In the rows, 128 means zero.
A single turn carries every row of the set below to another of its rows. Some are shown first; where does it send the rows asked next?
gul: [120 116 119 153 126 127 143 163 119 132 132 109 121 184 140 138 102 151
 123]
Vupaz: [135 118 114 148 117 130 143 142 116 134 116  91 131 162 153 128  87 165
 121]
sefov: [124 125 104 140 125 137 137 114 106 117 118 112 146 156 154 118  81 161
 103]
gisuz: [131 171 145 153 127 117 156 140 146 150 125 122 125 154 135 135 137 118
 142]
kuzo: [157 137 124 107 115 156 119 116 142 115 121 123  99 123 155 109 103 153
 104]
Bot: [113 131 100 168 122 141 147 154 108 119 128 106 137 155 146 139 102 156
 110]
bama: [152 143 135 122 147 140 119 131 146 158 135 150 115 104 156 123 151 138
 143]
mazo: [127 141 111 128 144 131 127 119 124 125 138 145 134 181 158 117  87 161
 114]
teg: [146 126 111 128 135 131 130 129 131 127 125 113 123 169 161 115  72 156
 112]
bime: [129 121 115 134 143 131 131 150 133 128 143 129 114 192 147 124  86 143
 116]
zap: [120 144 153 122 132 121 144 100 135 154 122 151 125 163 136 118 118 112
 135]
vam: [115 149 108 155 142 133 138 157 128 126 147 137 124 180 148 139 106 156
 121]
Bilev: [126  99 129 116 152 127 132 111 115 122 121 161 121 103 144 113 153 161
 100]
fura: [142 124 142 125 142  92 121 143 141  99 133 144 156 134 115 120 161 129
 106]
vilik: [143 122 149 105 108 105 135 117 119 147 137 152 143 106 135 111 139 159
 137]
Gini: [127 127 136 120 113 133 154  98 127 133 116 130 129 123 129 111  91 105
 111]
beli: [134 128 140 129 171 115 126 119 126 129 123 152 128 132 149 119 180 166
 115]
mek: [117 128 150 138 111 125 136 151 118 116 130 117 115 180 121 134 162 151
 121]
Govo: [136 154 130 150 109 127 166 138 137 128 119 101 129 112 125 127 110 110
 117]
bog: [142 115 126 135 130 135 114 128 142 147 105 153 130  88 155 133 145 152
 126]
ser: [136 110 145 117 124 106 141 131 108 112 136 117 156 116 109 110 156 122
 112]
fot: [139 116 119 129 136 118 145 143 123 104 134 140 126  82 133 119 147 161
  91]
veb: [132 116 139 128 105  97 133 151 134 129 130 161 145 101 122 133 149 160
 122]
tobuf: [151 126 128 131 168 131 104 120 148 116 106 136 141 120 144 120 160 120
 110]
Zoz: [146 131 130 136 160 139 125 145 135 120 134 115 129 115 130 121 166 101
 119]
tagab: [128 123 136 112 143 151 114 126 138 108 137 144  93 174 131 115 132 123
 104]
gupa: [145 141 136 134  83 130 140 140 122 121 114  97 122 129 142 127 131 181
 119]
Tedeg: [147 146 128 139 155 105 143 152 133 107 135 131 132 113 137 123 175 166
 106]

Zoz moves to ser
bime moves to gul
Now these:
Bilev moves to beli
kuzo moves to tagab
gisuz moves to Govo
fura moves to veb
sefov moves to mazo

A single turn carries every row of the set below to another of its rows. Some are shown first; where does it send the rows asked next?
boga: [100 156 120  97 124 150 127 128 111 122 143 139 114]
luvu: [111 115 115 118 131 122 130 141 112 131 149 141  89]
ruvof: [135 135 167 161 129 136 150 155 162 127 119 120 139]
Moso: [127 146 161 153 128 125 120 155 165 114 111 121 156]
Tifiz: [138 143 168 150 135 130 149 154 155 129 127 125 159]
fenok: [130 129 110 128 128 147 119 125 103 101 142 146 101]
bunad: [110 114 127 146 116 111 104 124 147 141  96 123 124]
Tubi: [ 88 166 115 106 118 130 132 129 117 136 151 137 122]
Fepu: [118 125 115 124 125 117 145 142 116 141 162 138  93]
dovit: [117 141 116 107 130 156 122 125 106 106 140 143 107]
masin: [114 118 114 125 127 119 137 141 115 135 155 137  89]
pif: [115 136 118 106 132 117 143 142 111 141 168 142 110]
Sesid: [131 127 102 151 129 125 120 128 104 107 148 145 102]
lupi: [132 142 169 141 140 128 141 156 155 127 121 129 165]
Saz: [130 129 169 159 129 137 140 154 160 125 110 118 136]
tedut: [144 152 161 150 131 138 135 153 161 113 125 123 158]
tapid: [109 118 117 109 134 121 124 142 110 127 147 143  98]
bafub: [143 121 130 119 142 118 106 122 129 127 118 145 166]
Tazal: [141 148 160 152 132 130 127 154 160 111 119 124 160]
Keku: [121 140  93 165 106 119 141 111 111 118 141 130 135]
dus: [125 135 170 138 142 129 131 156 152 123 112 129 162]
Medet: [118 133 116 116 127 117 148 141 115 141 168 138 101]
siv: [ 97 149 106 110 113 151 131 112 111 115 123 134 141]
Zipus: [ 93 161 106 115 108 137 136 113 113 127 131 132 151]
Voku: [139 141 167 157 130 135 153 155 159 131 124 122 149]
Kudun: [148 153 133 133 113 149 161 115 150 156 137 120 130]
Bopif: [110 137 104 123 115 157 127 110 107 104 117 134 129]
bivek: [159 140 131 112 140 131 129 117 130 133 134 145 169]
faza: [110 154  97 152 102 112 143 114 113 130 145 131 145]
tafom: [111 129 128 150 105 123 129 121 157 152 103 111 109]
lil: [107 153 105 149 114  97 130 133 114 134 162 137 118]
Lago: [126 130  96 161 109 134 133 109 107 108 132 135 124]
kel: [111 131 119  99 137 119 134 142 111 137 162 143 112]
guni: [111 123 119  99 136 122 128 142 109 132 153 146 108]
komuk: [122 127 100 142 113 149 128 108 105 100 121 135 122]
zafud: [ 93 164 109 126 112 110 133 132 117 142 159 136 124]
Dib: [121 136 100 158 118 105 126 130 110 122 158 141 111]
mokiv: [122 129 170 142 137 130 129 157 155 121 106 126 153]
mimag: [124 126 168 151 134 136 131 154 159 122 105 122 142]
kiz: [140 154 161 154 126 142 138 152 164 115 119 117 150]
fenup: [ 97 163 101 133 104 119 142 114 114 132 140 131 152]
siba: [129 142 130 143 105 142 151 117 157 158 120 110 112]
Peve: [133 152 162 154 124 141 135 152 167 119 116 116 145]
gepo: [122 111 126 132 132 108  95 125 136 130 102 136 147]
kedur: [135 145 160 151 131 127 123 156 160 112 116 123 160]
dotul: [126 150 160 153 123 138 131 155 169 117 112 115 144]
mabe: [160 150 132 117 129 146 153 114 138 144 142 132 154]
gogat: [123 148 161 154 126 130 123 155 167 118 108 116 148]

Sesid moves to zafud
kel moves to luvu
Now these:
bivek moves to bunad
dotul moves to tedut
Tifiz moves to mokiv
Lago moves to fenup

A single turn carries every row of the set below to another of its rows. Some are shown first; where does it send the rows asked next?
rupus: [103  80 146 142 134 111 153 133 141 170 161 135 105 146 121 125 105 139
 140 168 126 138 151 125 105 148 102 114 130 130 100 154 122 100 124 130
 132 140 126  95 115 118 132 163  96 154 173]
dun: [ 87 118 159 131 127 106 145 145 114 128 137 122 163 141 156 142 110 141
 143 165 107 127 150 140 145 169  94 105 133 107 104 139 163  98 118 140
 131 141 154 123 106 133 114 134 146 110 105]
mil: [ 86 111 148 140 130 119 147 119 138 134 136 116 131 155 129 138  83 134
 100 184 145 141 144 128  90 179 116 103 134 124 135 135 178 135 100 126
 105 142 138 119 151  97 136 163 138 155 138]
zel: [141 111 147 114 118  83 143 108  98 127 151 146 102 139 129 115 110 170
 147 135 127 138 134 105 111 184 124 115 115 140 140 120 160  90 101 157
 119 107 111 162 164 104 118 140 109 146 147]
fuv: [127 147 138 113 130 126 151 135 126 177 170 118 134 123 111 114  98 162
 150 202 164 137 104 107  98 168 105 107 107  94 141 157 152 115 133 127
 149 114 133 129 123 127 133 126 105 129 138]
neru: [129 118 111 147 119  61 125 135 123 177 152 139 124 114 132 130 134 132
 119 120 122 143 173 140 135 151 116 110 135 142 139 122 128 110 100 148
 149 124 108 137 122 143 117 119 175 144 125]
pudu: [120  95 124 129 109 115 130 110  86 157 119 104 146 140 149 143 114 134
 129 166 104 110 147  94 107 141 136 127 109 103 123 160 143 107 136 128
 106 142 156 129 132 166 129 192 115 158 120]
Ges: [167 121 123 152 105 103 140 139 151 149 106 137 156 100 116 146 112 144
 141 121 105 134 128  96 126 144 122 121 109 117 112 161 179 121 125 149
 135 115 127 115 131 127 147 169 156 154 107]
bova: [142 112 122  91 124  92 143 129 139 148 181 123 128 125 113 145 135  96
 157 126 144 125 139 127 100 195 105 142 107  95 129 141 132 134 134 129
 116 126 111 115 143 153 116 126 126 171 136]
soze: [167 124 113 141 119  99 156 127 133 157 101 120 141 118 100 151 123 133
 152 120 109 131 150 101 119 152 137 111 112 116 133 176 175 135 125 158
 141 124 118 124 141 105 153 169 155 156 110]
lusob: [ 88 119 140 148 122 121 131 131 145 142 144  98 149 146 141 150  81 128
  93 177 130 139 144 130  96 171 102 109 125 114 136 138 173 140 112 111
 103 140 138 108 135  98 134 167 135 150 132]
vut: [111  81 127 134 129  88 153 114 136 169 142 113 132 146 138 116  91 136
 151 121 114 146 149 138 128 141 122 110 119 146 155 172 114 114 105 120
 128 101  97 125 137 133 122 164 101 175 132]
Zopo: [112 120 126 145  84 115 125 143 126 152 169  98 123 122 124 112 111 139
 112 178 150 149 144 124 105 169  89 136 115 112 121 141 183 112 143  85
 111 142 128 131 104 134 101 131 100 130  93]
Sul: [116 126 107 113  87  99 101 124  87 150 140 114 111 110 117 149 113 131
 131 122 145 133 144 115 120 176 128 142 123 118 140 110 179  83 132 124
 120 129 126 168 117 150 108 117 121 135 111]
beg: [117  78 136 141 135  93 144 117 138 165 134 116 128 144 145 112  92 144
 154 132 111 144 145 133 140 143 117 107 113 147 151 159 100 107  95 135
 131  99 107 129 143 138 120 158 114 166 136]
pumo: [130 124  98 129 118 106 113 142  93 174 144 113 160 143 104 130 118 133
 125 150 138 150 153 132  94 165 115 112 117  94 118 157 182 134  92 152
 124 106 147 157 128  80 149 168 113 117  97]
malo: [145 118 129 153 106 115 133 136 125 142 148 134 109 104 109 129 115 168
 136  86 124 121 173 120 123 152 128 117 112 105 132 158 144 111 156 121
 146 117  95 110 127 140 132 172 139 128 131]
vunup: [140 149 133 149 110 129 150 129 130 171 134 107 181 133 115 140 119 140
 161 195 110 129 128 137 101 154 131  95 119 106 145 162 163 145 121 136
 129 109 122 119 153 111 142 153 153 141 116]
Fuve: [141 106 111 146 127  73 117 136 126 195 157 147 111 121 115 126 131 151
 102 120 124 141 161 124 129 155 120 108 134 147 161 127 124 119 102 147
 147 115 100 132 131 142 127 126 158 151 126]
Tenul: [146 112 142 121 111  80 135 107  99 121 150 137 108 135 131 117 119 165
 151 138 120 137 132  93 126 180 125 120 107 138 143 117 149  85  95 158
 123 105 122 168 162 125 105 141 111 138 142]
Dulo: [105 133 107 168  99 103 112 135 118 184 122 116 161 120 143 129 121 145
 152 157 123 162 163 152 104 151 131 104 122 132 115 130 176 138 108 141
 129 139 148 137 153 103 128 119 114 152 122]
mumu: [122  81 123 130 126 120 135 114  94 153 118 110 131 148 150 140 103 142
 127 177 108 120 143  84 110 140 126 126 107 102 124 159 128 106 121 128
 113 139 149 128 135 159 130 199 116 155 119]
Befe: [130  97 123 125 111 113 139 157 134 166 107 128 146 112  85 122 117 146
 110 143 141 128 158 139 111 167 114  85 151 114  97 183 158  98  92 141
 112 115 132 129 110 120 161 158 117 139 109]
pir: [101 112 125 139  96 116 136 129 122 159 167  85 117 136 111 104  99 136
 125 173 147 158 151 135 107 160 104 136 136 117 125 154 170 123 135  80
 113 139 121 127 111 122  99 138  89 138  94]
ritom: [125  99 108 133 136 101 143 127 131 182 142 130 111 114 121 126 119 134
 101 176 121 142 131  91 111 149 128 118 118 127 113 136 130 124 105 169
  94 141 106 121 159 132 163 160 159 170 104]
ratim: [145 112 120 142 120 107 142 136 124 155 131 137 101 113  93 120 132 159
 155  93 144 124 171 124 122 159 123 108 108 108 126 168 152  95 152 140
 155 132  82 128 129 127 148 153 135 130 134]
ditu: [118 119  93 146  83 103 118 131 123 148 121 117 113 107  97 159 122 141
 118 134 133 138 168  99  96 146 150  86 125 130 109 157 183 126  85 128
 113 132 118 148 146 119 132 164 105 159 106]
vuze: [111 115 121 152  87  89 135 147  90 121 142 133 151 116 143 114 129 159
 145 139 106 122 168 130 138 189 122 112 121 113 163 168 188 118 102 114
 140 128 137 149 114 116 113 140 140 122 103]
kub: [128 104 117 139 142 101 135 125 132 185 134 121 116 111 123 136 104 143
  89 161 110 138 129  88 107 150 124 119 131 122 131 134 132 131 114 155
  96 136 124 113 153 117 168 164 143 182 126]
Zulek: [115 140 117 139 127 100 135 134  87 167 185 128 149 139 126 112 134 129
 164 138 141 141 141 141  91 178  99 136 101  75 137 129 153 142 126 133
 118 109 127 140 135 100 142 114 120 149 124]
vazuz: [151 135 130 149 111 125 126 132 145 171 144 125 186 143 125 138 108 152
 142 202 129 134 112 127 109 162 122 100 103 120 136 159 176 132 107 146
 146 109 128 121 141 117 135 156 156 128 116]
gase: [ 99  77 116 121 109 122 122 143 105 142 138 104 114 126 119 151 101 138
 140 146 119 130 145  98 127 192 125 138 103 129 117 185 180  94 130 127
 110 158 131 119 110 111 130 190 106 128 116]
voz: [126 104 126 115 123 113 129 119 135 151 167 159 128 154 136 155 110 129
 133 175 119 125 132 122  94 149 134  97 118 114 141  97 130 110 100 174
 131 106 117 143 167 146 131 148 116 147 154]
sedud: [119 118 121  91 121 103 146 136 115 150 163 123  93 129 114 157 128 137
 113 181 139 114 174 124 124 193 120 122 117 108 121 118 155 135 130 133
 141 165 117 139 151 130 111 119 141 148 165]
geno: [129 121 119 111  93  91 102 141 113 154 150 130 107 114 118 146 119 138
 122 118 152 146 136 115 125 188 114 127 113 136 149 107 183  89 128 131
 133 124 125 162 118 147 108 103 127 128 107]
Bes: [144 114 100 111 102  83 152 142 128 155 164 137 140 101 139 113 127 135
 152 161  97 149 124 114 136 141 119 116 121 106 145 135 144 128 103 153
 133 104 123 160 141 146 123 114 112 148  74]
bosa: [131 134 131  86 118 117 120 133 132 149 166 110 104 125 102 138 117 139
 154 132 163 137 151 136 104 171 109 104 104 106 122 144 152  95 152 131
 162 136 108 138 145 130 116 152 114  92 153]
kalu: [ 93 107 159 131 129 117 151 138 108 120 136 116 156 156 159 144 101 155
 143 165 107 139 149 126 143 169  95 111 129 108 109 141 160  97 117 125
 128 141 154 123 116 120 114 146 137 108 108]
kesu: [119 159 134 102 121 130 151 143 136 163 156 107 147 112 109 131 115 129
 166 198 157 138 113 116  88 153  96 102 117  83 126 153 157 115 132 119
 139 120 132 132 138 138 122 136 110 125 135]
danel: [130 135 133  85 128 114 131 132 130 150 178 109  96 120 110 149  85 150
 142 116 155 140 142 119 115 180 119 114 105 102 148 147 143 115 151 127
 158 122 120 126 129 130 118 158 107 104 146]
nolu: [119 112 121 134 118 107 144 143 115 133 184 125 127 144 120 117 128 148
 150 168 127 148 137  87 144 163  96 133 114 112 126 154 155  89  95 132
 128 121  92 147 118 143  87 147 109 109  73]
dilun: [ 94 124  83 126 136 118 127 153 125 199 152 121 138 123 131 139 122 115
 151 189 150 143 145 120 117 164 111 143 101  97 135 133 157 138 122 143
 132 153 113 139 141 146 114 113 118 166 120]
tof: [153  88 140 105  97 110 128 131 140 144 144 130 133 123  97 140 137 135
 116 142 135 101 167 149 102 200 133 100 138 122 110 157 130 102 126 131
 109 133 109 106 143 155 132 153 142 149 146]
vov: [125 111 118 124 128 103 136 146 115 143 188 136 116 139 117 111 132 143
 144 184 131 142 139  92 131 165  94 125 115 111 115 155 156  96  93 149
 130 124  86 148 122 140  93 153 117 108  70]
mov: [100 103 123 119 102 111 156 148 144 144 155 114  84 104  88 145 116 153
 115 139 125 129 175 137 141 167 129  87 133 131 103 155 145 123 114 112
 118 141  77 123 131 118 137 123 124 156 119]

malo moves to fuv
kub moves to geno
Now these:
tof moves to Zulek
soze moves to bosa
neru moves to pir
beg moves to nolu
pudu moves to zel
rupus moves to Bes
Dulo moves to mov

A single turn carries every row of the set below to another of its rows. Some are shown first; where does it send the rows asked next?
vuz: [120 119 145 131 138 129  67 127 154 118 145 123 128 164 126 144 115 129
 109 100 117 143 137 122  98 130 129 136 166]
Pusup: [139 160 103 161 163 134  92 119 134 104 103 161 121 124 140 124 122 141
 117 141 145 121 124 107 141 150 155  95 148]
dop: [104 142 123 148 138 124  71 162 140 141 144 130 128 133 135 148 146 122
 128 104 137 129 155 159 126 126  98 106 116]
Zunu: [112 113 116 126 138 121 127 162 160 116 146 123 123 147 109 137 116 152
 110 136 172  90 116 129 117 114 151 107 138]
lus: [116 124 106 130 154 125 126 158 143 107 144 106 118 145 110 163 120 150
 115 131 168  95 130 111 117 112 146 106 140]
Gaf: [122 132 108 174 140 166 105 153 117 125 130 146 107 135 132 140 178 147
 118 133 113  93 129 143 146 131 116 131 159]
lilo: [104 106 147 144 137 111  90 129 152 118 153 154 104 159 141 141 123 170
 136 133 131 153 113  84 135 157 118  88 145]
Zefiz: [ 89 154 109 144 148 116  94 177 166 124 138 144 103 131  93 114 123 124
 121 106 110 104 113 100 140 135 110 128 184]
ludu: [123 139 134 119 133 116  79 123 176 123 131 153 121 122 134 149 121 142
  95 115 151 144 127 105 160 159 114 118 124]
Mikup: [ 94 158 149 181 117 142  98 118 162 113 137 133 124 158 125 105 101 157
 125 139 137 100 103 140 147 130  96 102 138]
rufo: [128 131 118 160 141  99 112 135 134 139 143 125 115 169  87 126 140 124
 113 154 107 117 158  97 148 172 136 111 129]
dosop: [145 128 121 151 136 124  85 137 152 132 135 104 120 114 121 114 162 141
  98 122 134  99 127 149 153 128 125 158 130]
rizi: [115 157 132 151 151 115  81 137 145 140 113 163 115 143  92 135 134 180
 130 122 144 107  93  67 137 142 132  98 109]
vekar: [114 159 117 155 112 122  88 150 146 142 126 139 102 141 137 142 136 154
 121 122 115  55 152 114  99 104 118 140 131]
koniv: [117 126 135 168 117 122 105 134 138 126 143 143 108 169 109 158 140 193
 129 115  93  95 104  97 114 119 122 144 145]
soru: [134 145 136 150 127 166  91 150 136 129 117 178  85 144 107 144 116 156
 147 144 113  93 126  80 129 139 118  94 147]
tazud: [126 152 129 160 128  86  86 137 138 134 136 134  95 132 108 129 119 149
 143 103  92 121 116 106  96 105 132  87 110]
kisos: [142 152 126 161 142 104 122 118 125 136 144 119 116 153  92 138 140 137
 106 139 105 122 169 101 150 160 123 106 122]
lapub: [ 93 157 139 175 140 134  80 158 109 143 128 128 115 155 109  99 169 114
 119 136 143 105 112 117 114 140 133 105 129]
Nov: [142 123 136 152  98 140 126 118 150 110 139 152  91 133 131 132 146 138
  75 118 124  95  94 113 124 131 133 122 150]
ruvo: [ 99 153 119 133 145 110  93 169 159 140 142 151  97 117 103  87 119 135
 120 100 103  99 116 116 140 127 110 122 173]
rumu: [111 156 142 177 123 135  97 105 136 120 137 138 117 153 140 104  87 160
 127 140 132  87 123 141 150 137 100 104 135]
tepo: [116 129 135 140 158 143  93  96 150 148 133 138 100 150 123 114 156 166
  92  93 117 103 136 108 124 112 100  67 143]
diduz: [127 118 127 166 167 100  84 149 147 139 151 148 145 146 110 114 155 142
 114  90 162 131 118 130 133 160 120  96 125]
Rezi: [124 106 123 130 168 143  82 101 138 148 134 133  94 165 123 126 141 155
 104  99 118  94 142 103 119 121 110  70 146]

rizi moves to ludu
kisos moves to lus
Now these:
lapub moves to Nov
vekar moves to soru
Rezi moves to rufo

